(9, 1, 1, 5, 5) yields 9, 5
(81, 197, 23, 121) yields 81, 121
((7, 5, 6, 4, 6, 4, 8), (8, 4, 6, 4, 5, 2, 3)) yields 7, 3
(17, 32, 117, 215) yields 17, 215
(74, 96, 35, 10) yields 74, 10
((84, 101, 227, 54), (208, 172, 90, 193)) yields 84, 193
(14, 42, -32, -31, 36) yields 14, 36
((1573, 3477, 5597, 4798, 4531, 6418, 9782), (8517, 6646, 5334, 5732, 6195, 5058, 2577)) yields 1573, 2577
(1870, 7845, 8997, 4324) yields 1870, 4324
((1, 8, 4, 4), (4, 7, 5, 5), (3, 4, 7, 8)) yields 1, 8
---
[[65 67 57 65]
 [22 95 62 35]] 67

[[4 6 4 2 1 7 6]
 [3 6 4 2 1 7 6]] 1

[[-36 -35   7   8 -28 -26]
 [-31   4 -24 -26  34 -21]] 8

[[-42  -4  24  12]
 [ 43  10 -28   5]] -4

[[-23  45  -1 -31   0  32 -45]
 [-39  20 -35 -28 -48  39  10]] 0

[[65 74 53 77 72]
 [60 61 80 35  8]] 53

[[5649 9500 2855 7457]
 [9432 9163 3504 3781]] 9500
---
[2 7 5 5 8 5]	2, 5

[4193 6549 9761 9255 2708 8495]	4193, 8495

[[-17 -36  47  40 -19]
 [-12   2  37 -22 -23]]	-17, -23

[8375 9086 3952 1841 7812 8933]	8375, 8933

[[729 582 636 244 761 272 623]
 [663 439 146 350 627 150 147]
 [214 673 648 246 623 584 636]]	729, 636

[[25 44 21 12 32 57  9]
 [66 44 46  3 36 77 33]
 [27 26 32 24 41 26  7]]	25, 7
---
[[380 381 899 663 619]
 [234 108 596 984 464]] yields 984, 108

[ 11  38  16 -30   9  28] yields 38, -30

[-657 -170  803  350  109] yields 803, -657

[-590 -795 -330  501 -745  292] yields 501, -795

[[496 542 506 819 654  32 715]
 [579 559 552 775 653 638 701]
 [688 709 678 504 653 477 633]] yields 819, 32

[[120 201 209  30]
 [152  43  41 132]] yields 209, 30

[989 211 738 821 779 830] yields 989, 211

[89 23  3 32] yields 89, 3
---
array([[ 4.87,  3.58, -3.85, -5.72, -4.20, -4.84],
       [ 4.58,  2.66, -3.74, -3.47, -3.71, -4.05],
       [ 4.84,  3.22, -3.74, -5.84, -4.06, -4.83]]) -> 2.66

array([[ 0.00,  0.00,  4.20, -4.91],
       [ 1.97,  0.58, -3.51,  2.26],
       [ 0.00, -4.18, -6.64, -0.86]]) -> 0.58

array([[ 0.86, -0.36, -6.40,  1.30, -0.44,  0.06,  0.73],
       [ 2.27,  0.53, -0.14, -4.12, -2.80,  1.59, -1.13],
       [ 2.90, -1.09, -0.94, -4.30, -4.88,  1.94, -1.43]]) -> 0.53

array([[-2.01, -1.61,  4.50,  0.57, -2.60, -1.91],
       [-1.84, -0.40,  6.04, -5.63,  2.09,  2.52],
       [ 0.67, -0.48, -3.72, -2.37, -1.97, -4.56]]) -> -0.40

array([[-0.28, -0.35,  0.99, -0.83,  1.03,  0.53],
       [-1.14,  0.47,  1.80, -1.20,  1.76, -1.11],
       [-6.23,  1.47,  1.66, -1.73, -3.73, -1.06]]) -> 0.47

array([[ 0.65,  1.94,  1.78,  7.75, -2.78],
       [-0.04, -0.54, -2.06,  4.89,  4.21],
       [ 1.47,  1.58,  0.50, -0.26,  1.44]]) -> -0.54

array([[-4.61, -4.25, -0.57,  5.97,  2.35, -4.35, -1.98],
       [-6.01, -0.29, -2.77,  1.09,  1.04, -2.23, -3.18],
       [-3.03,  0.15, -3.17,  0.56,  3.77, -3.02, -5.11]]) -> -0.29

array([[ 0.94,  0.23, -1.50,  1.63],
       [-2.02,  3.71, -4.79,  1.51],
       [-1.88,  4.60, -5.95,  2.70]]) -> 3.71

array([[-4.67, -2.08, -6.16,  3.59,  1.13, -1.27],
       [ 1.26, -1.17, -0.41,  3.13,  1.41,  2.66],
       [-0.13, -1.42,  3.72,  5.04,  1.01, -0.71]]) -> -1.17
---
array([-33,  20,  30, -38, -19]) 30

array([[573, 299, 688, 779, 541],
       [731, 402, 200, 309, 529]]) 688

array([1, 9, 4, 7, 3]) 4

array([[120,  82,  94, 101, 111],
       [195, 202, 149, 154, 194],
       [ 75,  91,  64,  47,  86]]) 94

array([-13, -37, -33,  35,  36]) -33

array([[-562,  870,  -84, -424,  988],
       [ 352, -316, -529, -437, -208]]) -84
